One turn moves each row of this set onto another row. After a few examples, where does it send each row asked below?
refo: [ -25, -170,   27,  218,    3, -267, -222,   17,  -10, -114,   63,   62,
   17,   92,  -97,  -46,   24, -116,  -46,  105,   44,  130,   -1,   61,
 -169,    8,  -11,  -80,   81,    3,  255,  -64, -212,  -78,   53,   90,
   51, -217,  128,  -71, -139,   65,   61,  -50,   65,    5,  -49,  110,
 -113,  106,  101, -245, -130,   -2,  152,  324]
fab: [ -47,   97, -159,    8, -128,   78, -137,   17,  -13, -245,   70,   80,
   -3,  136,   70, -152,  177,   70, -260,  117,   77,   28,   52, -109,
   37,  -26,   49, -274, -100, -150,  279, -151,    9,  -40, -125, -131,
   73,   56,  -89,  -74,  140,   -1,   36,    4,  369,  230,  -49,   65,
  140,  126,   53, -122, -126,   29,   19,   70]
solom: [ -87,   65, -194,  202,  110,  -57,   18,  382,  -49,   98,  236,  150,
   -1,  -82,  185, -115,  -28,   37, -131,  -34,   69,   99,  247,  125,
  159,  103,  -45,  -49, -128,  -45,   79,  -26, -201, -129,    3,  123,
  -23,   78,  -55,  -11,   -9,  205,  123,  -66,  -16,   66, -101,  119,
   74,  -28,  -41,  153,  -96,  157, -226,  218]
sagir: [ -60, -106,  -11,  -43, -164,   83,   93,   86,  -87,  129,  -66,  194,
   -8,   -5,   18,  -20,  301,  -43,  -75,  -41,  -71,   97,  229,  -12,
   88,  131, -243, -180,   16,  121,  152, -134,  -87, -210, -139,  -56,
   22,   34, -131,  -26, -150, -144,   93,  -63,   91,  -65,   20,  202,
   -9,  -39, -107,  -50,  -50,   58,  173,   35]
pofil: [-215, -146,  -13, -183,  204,   37,   -6,  -26,   67,  -24,  222,  -55,
   87,  -59,  102,  -30,  184,   18, -229,   53,  -37,  -65,   91,  156,
  106,  205, -175, -205,  102,    4,  261, -109, -213,  136,  -10,  -78,
  -21,   27,   98,  -69,  -47,  156,  105,  127, -179,   21,    5,   51,
 -174, -183,  -60,  100, -180,   -1,   68,  -27]
Baso: [-153,  -33,  -21,  201,   25,   28,   71, -144, -214,   74, -256,   74,
  291,  196,   18,  -28,  118,   37, -399,   54, -139,   51,  104,   83,
   -7,  115, -141,  -59,  -69,  119,   29,  -10,  -67,  291,  -37,   92,
  154,  233,   84,  -28,  -77,  131,   54,  -36,   47,   44,   58,  171,
   43,   25,   50,    4,  -49,   85,  -24,  165]
galu: [-179,  -76, -188,  201,  243,  -65,   65,  241,  -36,   37,  151,   98,
  242,   30,   19,   62,  -21,  -20, -361,  234,  -29,  143,  185,   46,
  -26,   75,  -62,  -57, -160, -164,  134,   66,   27,   16,  -79,  152,
  -87,  138,  -19,  123, -106,  160,  106, -173,  -23,   84,   80,  110,
  112,  -46, -210,  -43,  -61,  -37, -217,  246]
Lopel: [-110,  156,   -7,   73,  126,  -54,   55, -187,  -17,   -4,   49,  181,
   -7,   69,  154,  -78,  150,   48, -212,  -70,   34,   -7,   72, -129,
  -68,  -56,   28,  142,   15,  -47,   11,  -42,  -58,  174,  -59,   72,
  181,  216,  -14, -126,   -9,   25,  -46,   29,  200,   88,  -19,  280,
  -81,   40,  213, -147, -129,  130, -184,   72]
Rup: [  76, -243,   16, -205,   92,   93,   35,  -77,  -97, -196,   70,  -40,
   58,  210,  128, -147,   48,    4, -181,   46,   -3,  230,   54,  -56,
  -33,   69,  -30,    2,   31,  -17,  123,  120, -100,   56,  -51, -109,
 -288, -209,  149,   58,  -51,  104,  123, -242,  128,   84,   43,   74,
   52,    9, -211, -142,   -3,  -75,  -58,   69]
poz: [-139, -156, -201,  -66,   38,   40,   35,   63,    5,   47,  165,  109,
   82,  248,  141, -110,  171,  -19,   37,  137, -179,  288,  -29,  -29,
 -235,  -39,  -35, -250,   -2, -122,  364,  154,  -56,  184,  -93,   11,
  211,   85,  234,   17,  167,  198,  156,   10,   81,  263,   70,  -43,
  -22,  -59,   37, -112,  -77,  145,   58,  137]
gulat: [ -27,  -54, -188, -188,   50, -103,  164,  239,  -64,  105,   96,  -60,
 -209,  171,  103,  -90,  104,   -8, -112,  -18, -122,  -57,  -12,  -61,
   12,  -26,  -57, -180,  177,  176,  109,  -27, -124,  -99,  -72,   30,
   -3, -332,  -63,  147,  -42,   97,   24,  -17,  -60,   28,    2,  140,
  104,   -3,  163,  -23, -174,   63,   25,   62]
Fufel: [-154, -133, -147,  144,  -30,  173,  172,  -64,  124, -168,  313,   18,
  -98,   97, -113, -141,  140,   -2,   33,  196, -104,  -31,  103,  135,
 -127,   20, -166,  -97,  -22,   55,  118,   79,    3,   53,    4, -108,
   45,   60,  128,  -99,  171,  132, -162,  -68,  -14,   -3,   22,  126,
   49,   44,   63,  -83,   86,  166,  -10,  137]
nes: [-337,   81, -128,    7,  -43,  -67,   94,  124,   50,   72,   30,  105,
   -6,  237,  123,  -76,  251,  137, -181,   56,   67,   51,  160,  -60,
   64,  185,   47,   37,  -72,   13,  212,    1, -188,  -42, -106,  314,
 -106,  141, -154,    2, -155,  182,   56,  -62,  159,  230,   50, -221,
  106,  -19, -212, -103,  -24,  153, -131,  291]
bal: [  51, -119,    7,   80,   40, -109,  286,   48,  201,   41,  266,   58,
  -16,  -19, -129, -137,  223,   -1, -211,  194,   62,  -58,   86,   93,
  -27,   47,   35, -137, -189,  -60,  142,   20, -157,   24,   -4,   28,
  -57,   56,  107,  -14,  -75,  216,  269, -143,   -2,   38,  238,  -89,
  -88, -155, -138, -251,   37,   98,   11,  170]
Por: [ -11,  -59,  -86,   97,  211,  -75, -163,   -2,  178,   74,  112,  -44,
   94,  420,  129,  -92,   71,  -45,  -86,  -71, -247,   68,   94,  -99,
    5,    6, -291, -114,    8,  -34,   12,  170,    7,   -1, -158,  -78,
  124,   39,  119,  179, -215,  227,  -46,   27,   43,  197,  -51,  -52,
   96, -143,   62,  -38,  -51,  171,  -11,  200]
Zozib: [-107, -152,   -7,  -82,   -1,   14, -185, -135,  -62,  -39,  201,   95,
   50,   42,  124, -138,  -48,   -6, -352,  292,   61,  284,   80, -164,
 -110,   95,   78, -102,  -39,  191,   75,   -4,  -23, -226,   12,  -46,
  246,  -55,   16,  -63,  -64,  207,   14,  -50,   81,  248,  137,   18,
   50,  -52,  -64, -211,  -80,   62,  -14,   72]
tumaz: [-252,   47,   38,  140,   28, -164,  -14,  339,    9,  -11,  160,   85,
 -110,  175,  159, -163,  110,  -95,  -98,   38,  144,  248,  111,   33,
 -143,  254,   -2, -159,  -97,   75,   41, -145,  -30,   92,  -56,  200,
  -80,  162, -114,  -97,  104,  126,  134, -129,  127,   92,   82, -145,
   16,   46,  -78, -127,  -19,  -54, -122,  208]
tif: [-142, -166,  -96, -125,   80,  -42,   37,   55,  247,  125,   87,  -19,
   90,   68,  194, -145,  -73, -137, -180,  189,  -60,  321,  115,   88,
   76,  115, -244, -202,  -76,  -54,  167, -109, -142,  300,   36,  -85,
  -75,   73, -253, -225,  -18,  199,   67,  -58,  101,   37,    6,  -44,
  -47,   44,  161, -169, -206,   74,  -78,   51]
ran: [ -57,  -60,  -67,  111,   11,  -25,   -7, -148,  134,   62, -248,   67,
 -121,   33,  106,  -53,   86, -154, -288,   67,  -34,  -18,  144, -186,
   41,  -28, -120, -269,  -14,  141,  129,  -12, -160,   98,   90,  255,
  111, -102,   69,  204,  -37,  117,   66,  -27,  317,  172,   31,  -18,
  -16,   72,   21,  -54, -272,   45,  -47,  213]
Bopor: [ -72,   63, -192,   90,  -99,  -18, -103,  -51,  -91,   29,   51,  189,
  247,   39,  190,   70,  -13,  -43, -220,  -61,   58,  -39,   93,   39,
  -84,   26,   77,  -71,  -85,   28,  121, -108,   19,  123,   73,  -52,
  161,  123,  -24, -265,  -67,   61,  141,   18,    0,   92, -103,   57,
  -27, -174,  203,  139,   80,  138,   -8,  215]
vone: [-281,  -14,  -71,  -28,    1,   66,   18,  238, -166,   86,  179,  166,
  154,  114,   38,  -42,  117,  -90, -113,   52,  -89,  144,   92,  -20,
  -20,    0,  158,  -52,  280,    5,  391,    5, -192,   67, -143,   64,
  128,  195,    8,   22,  -45,  182,  -24,  -99,  237,   27,  -53,  329,
   78,  110,  -75,  -55, -263,  127,  -96,  309]
dovi: [-226, -149,  -11,  148,  -56,  -25, -118,  111, -142,  -42,  147,  -76,
  -33,   11,  -59,  -42,   49, -256, -228,   62, -156,   80,   20,   -4,
   71,  124,   51, -105,   44,  133,  -92,  -61, -262,  125,  -56,  254,
   69,   31,  137,   -7,  -62,  -22,   80, -145,   76,  -90,   -8,   11,
  195, -221,  -45,  -49,   40,  100, -190,   80]
nup: [  44,  -26, -157,   60,  -32,   43,   50,  263,  102, -102,   54,  112,
   -3,   67,  -27, -138,   95,  101, -131,  293,   -3,  138,   27,   57,
   46,  -38, -181, -203,  188,  -99,  287,  133,  -31,  147,   -4, -113,
  182, -273,   22,  -95, -199,  157,  102, -239,  174,  146,   78,  -39,
  102,    2, -115,  111, -139,  227, -132,  173]
duv: [-165, -111,  176,   47,  -48,   37,  -78,   -8,  180,   17,  259,   64,
   39,   10,  177,  -47,   98,   54,  -32,  218,  -22,  128,    1,  140,
   55,  178,   58,  -43,    1,  -62,  130,  -20,  -29,  239, -158, -225,
  -68,  -82,  147,   90,   76,  247,    4,   46,  -19,  229,   32,  137,
 -154,  -80,   48, -155, -147,  293,  -35,   77]
Zabu: [-187,  -74,  -94,   -6, -106,  -56,  -66,   37,  -18,  121,  -40,   80,
  240,  126,   29, -424,  -47,  -18, -220,   -5,  -44,   86,  -19, -162,
  124,  -43,  -86, -178,  -47,   28,   82,  198, -147, -128,   57,  -81,
   35, -107, -157, -142, -248,  276,  155, -199,  173,   91,  -70,  188,
  -18,  -44, -186, -146,  -61,  141,  -89,   85]
zelan: [-163,  -27,  -42,    3,  -90,   76,  311,   -1,  173,    9,  182,  160,
  144,  167,  224, -230,  113,   16, -348,  116,  -42,   42,   20,  187,
   73,   -4, -116, -123, -114,   60,  215,  -93, -172,  102, -205,   25,
  -53,  -48, -201,   61,  -79,  125,    5,   -3,   54,   35, -125, -216,
  -83, -158,   89, -203, -225,  232,  -66,   11]
Leron: [  25, -159,  -56,  147, -146,   -8,  219,  159,  -10, -317,  139,   57,
  -18,  145,   39, -167,  134,  -73, -161,   77,  -57,  140,  189, -126,
 -123,  -55,  -55, -111,  -63,  157,  365, -120, -180,   33,   -1,   58,
  233,  -89, -143,  -56, -143,   19,  135, -232, -141,  155,  -11,  187,
   40,  -33,  141, -131, -197,  -32, -158,  164]
bapo: [  -6,  -25, -117,   64, -160,  -94,   68,    6,   49,   32, -150,  -39,
  247,  196,  168,   66,  200,   -7, -288,   20,   79,   85,   75,   38,
  -89,  185,   54, -247, -104,   84,   73,   22, -318,  -12,   78, -200,
   55, -199,  -78,  -94,   -7,  -56,    2,  -13,   55,  -28,  -18,   16,
 -131,  135, -109,  -43,   -1, -124,  -21,  197]
Met: [-157,  -64,  -10,   82,   44,   22,  -42,  127,  -30,   93,   45,  -53,
  148,  232,  179,  -43,    5,  -78,   25,   84, -129,   -8,   28,  -96,
   31,   -4,  101, -211,   91,  -10,  171,   40,  -65,  381, -124, -169,
  -62,  228,   96,  104, -158,   46,   80,  -65,  128,  204,   26,   84,
 -134,    7,  203,  -82,  232,  107, -123,  123]
dus: [ 107,  -87,  -30,  -50,   16,  -94,  108,   43,   95,  128,  -84,   52,
   62,   78,   94,  -37,  -24, -107, -338,    1,   88,   -3,  260,   24,
   62, -158,  -77, -158,  -12,   66,    0,   11, -291,  104,   92,  -16,
   69, -232,  -30,   37,   81,  104,   69,  -43,   54,   80, -269,  -12,
 -120,   32, -179, -263, -183,   82,  -97,  147]
gafun: [-131,   11, -277,  -29,   23,    2,  -43,  181,   35,   14,  111,   81,
   98,  153,  135,    2,   80,  146,  -38, -155,   21,  230,  -29, -137,
 -155,  146,  132,  -23, -109,  -80,  181,  -64, -160,  184,   61,   31,
  219,   87,   80,  101, -251,   76,  131,  -49,  -31,   80,   17,   27,
  -50,  -82, -315,  -72,   42,  161, -144,  -15]
zamu: [-368,   54, -106,  121,  125,  -22,   53,  174,   74,  119,  119,  157,
   52,   50,   54, -196,  133,    5, -162,  115,   20,  161,  123, -141,
   57,  145,  143, -198,  -27,   30,  120,  -14, -243,   62,  -82,  196,
  -77,   69,  -86, -121, -118,   10,  170,  -75,  -40,  114,   92,   41,
  119,  -14,  -98,  -55,  -98, -195,   90,  493]
Tik: [  25,  -99, -165,  -10,  133,    4,   63,  -10,   29,   52,   39,  -15,
   42,  150,  120,   56,  143, -107,  -23,   75,  -14,  193,  297,  -39,
  147, -165,  -23, -111,    3,  175,  148,  -62,   14,  -29, -240,   71,
  100,  -42,  -63,   70,  -98,  222,   84,  -85,  200, -148,  144,   -3,
   82,  159,  -35, -149,  215,   65,  -35,  -47]
fivis: [ -99,  -73,   16,   22,   79,  -90,   18,   11,   21,  -22,  102,  -53,
  100,  117,   22, -344,  109,   23, -260,  -14,   48, -127,  -54,   32,
   -8,   39,  -69, -140,  317,   49,  292,  -94, -252,  203,   51,   67,
   81,  239,   91,  -96, -206,  196,   37,    0,  163,   64, -217,   33,
 -146,  -69,   12,   70,  118,  139, -160,  111]
vilo: [  28, -102,  142, -122,  -17,  -61,  104,  166,   99,   65,  184, -110,
  152,   -2,   10,  -20,   61,    3, -220,  165, -133,  -61,   10,   37,
   86,  239, -218, -166,   99, -143,  180,  108, -151,  247, -183,   94,
   18,  105,   63,  103, -312,  120,  -96,  160,   98,  255,   32,   17,
  -59,  -53,  143,  -39, -128,  156,  -28,  110]
kariz: [-142,  -68,  -26,  109,   56,    1,   86,   87,  -54,  196,  299,  124,
 -141,  193,   13,  -85,  152,   12, -332,   16,    4,  206,  203,  -36,
   17,  110,   49,   92, -160, -216,   73,  -23,  -94,  -64,  -11,  284,
 -138,   19,  -73,   72,  -65,  122,  -25,  -30, -117,   70,  -43,  266,
   86,   59,  -91,  -80,  -63,   84, -215,  147]
Kizot: [ -74,   33,  -84,  -67,  -43,  105,  164, -163,  247, -116,   95,  -37,
  134,  -45,  233, -181,  102,  -59, -219,  111, -116,  351,   28,   76,
  143,  -24,  -54, -178,  -18,  -32,  148,   -4, -158,  126, -136,   55,
 -109,   44, -228,  105, -193,  173,  119,  203,  -69,   93,  142,   89,
   58,  -86,  100,  -83,  -93,   -2,   59,  255]
Panu: [-173,   67,  -97,    2,   66,   49,    2,  236,  160,  -98,  181,  -24,
  -29,   80,   93, -198,   58,   53,  -41,  -13,  -34,  -39,  218,   52,
   85,  210, -135, -166,  -72,   30,  111,   28,   43,  -47,  -52, -194,
   36,   99, -163,   89, -278,  328,  -98,   18,  -48,   58,  216,   75,
  -41,  146,  -90, -107, -130,  115,  -26,  374]
mufek: [   4, -193, -245,   70,  -20,   14,  -92,  100,  126,  -56,  -36,    2,
   46,   40,   27,   13,  116,  -22, -245,  130,   29,  181,  218, -272,
   79, -184,  -89, -310,   17,  -38,  140,  -22,   -8,   72,   54,  -15,
  -84,   35,  -74,   92,   20,  259,   37,   45,  215,  154,    3,   87,
  208,   -8,  173,   71, -262,   12,  -21,  -31]
tukeg: [ -46,  -11,  -16,    9,  -20, -160,  138,  116,   26,  -89,    4,  -13,
  318,   82,   13,  -82,   99,  -32,   97,   45,   44,   29,  188,  -90,
   51,  107, -109,  -34, -231,  -80,  214,   42, -161,   83,  -86,  175,
  333, -254,   26,   -5,  -98,  145,  121,  -86,  250,   62,  153,   38,
    9,    3,   69,  -93, -329,   57, -128,  156]
Ziba: [ -79, -103,   82, -127,  182,  -89,  175,   56,   42,  -37,  130,  137,
  185,  166,   45,  -44,  165,   -6, -182,  -76, -145,   66,    6,  131,
  -37,  -47, -192, -159,   48, -127,  290,  175, -426,  -75,  211,  -39,
   73,   40,   97, -102,    3,  177,  239, -147,   -4,  190,  -64,  176,
 -105,  -57,  107,  -28,   41,   70,   81,  202]
gafu: [-139,    8,  -52,   39,   49,  154,  -71,  -48, -133,  126,  -52, -104,
   32,  246,  -82, -161,   57,  221,   22,  127,  -83,   69,  196,  -50,
   26, -158,    0, -257,    3,   76,  235, -106, -196, -190,   59,  -34,
   64,   15,  131,   23, -216,  115,   19,   43,  174,  275,  -53,   72,
  -70, -125, -148,   22, -169,   30,   64,  177]
danez: [  20,  109, -130,   47, -150,   92,    8,   -4,  -38, -268,  109,   36,
  199,   75,   45,  -66,  309,   34, -311,   57,   35,  163,  -22,  123,
   82,  -51,  -15, -307, -179,    0,  188,  125,  -84,   -3,  -37,  -56,
  -59, -159, -105,   31, -100,  -27, -127,  -85,  -58,  101,  -50,  133,
   11,  275,  -41, -109,  -99,   79, -107,   60]
motul: [-157,  -46,  -39, -119,  -17, -108,  127,   30,  132,    5,  191,   96,
  112,  128,   62,  -41,  135, -140,   75,   -5, -181,  -70,   67,  171,
  -47,   75, -245, -193,  199,  149,   80,   50, -234,   70,   29,   81,
   23,  -30,   78,   22,  -91,  153, -119,    1,  393,   30, -125,  107,
  111, -179,   10, -107,  -22,  112,  -96,  358]
Fepo: [-340,    1, -112,  195,  -16,  -70,  -45, -168,   81, -136,  101,  -53,
  -38,  278,   30,  -86,  189,  -68, -165,   37,  -55, -100,   -3,   54,
   38,   71,   94,    1,  164,   95,  307,  -38, -201,  370,  -46,  -58,
  107,    2,   22,   47,  -31,  147,  135,  -15, -229,   66,   56,  212,
  -41,  -14,   16,  -42,   36,  150,  -37,  101]
zukik: [-177,  -65, -172,  108,  -66, -175,    6,   99,  -96, -205,   32,    1,
  -89,  234,  -85,   55,   70,   29,  -53,  -12,   22,    7,  222,  105,
   -3,   42,  -96, -125,  -42,  -13,  138,  208, -194,  -17, -129,  -49,
  103,   20,  -23,   40,  -89,  -35, -118,  -90,  277,  147,  246,  -21,
 -156,  -19,  -32, -100,   16,   17,   21, -173]
zafo: [-163, -240,  231,  -24,  155,  -42,  -49,  151,   87,  120,  128, -107,
  -18,  223,   49, -137,  168, -104, -276,  -30,  -91,  141,  188,  -90,
  179,  119,   10,  -94,  -59,  -71,  245,  -17, -184, -185, -135,   19,
 -101,   78,  -33,  -76,  -61,  224,   79, -285,  -31,  199,   24,  -66,
  -14,  -43,  226,   52, -222,   97,    8,  196]
belog: [-299,    0,   26,   22,   71,  159,  -48,  -41,  154, -192,  123,  -35,
   -9,  228,   48,  -59,  100,   32, -182,  -36, -183,  192, -101,  -74,
  -67,  204, -221,  -40,   78,    1,   44,   71, -376,  -10,  -31,  -94,
  119,  -16,   44,  -87,  -96,  -62,    8,  -47, -133,   66, -112,   -7,
  146,  -38,  -72,  -25,   56,   74,  120,  -22]

Zabu -> sagir
Met -> vilo
And these:
tumaz -> galu
refo -> Rup
Lopel -> tif
bapo -> danez
Por -> motul
bal -> gafun

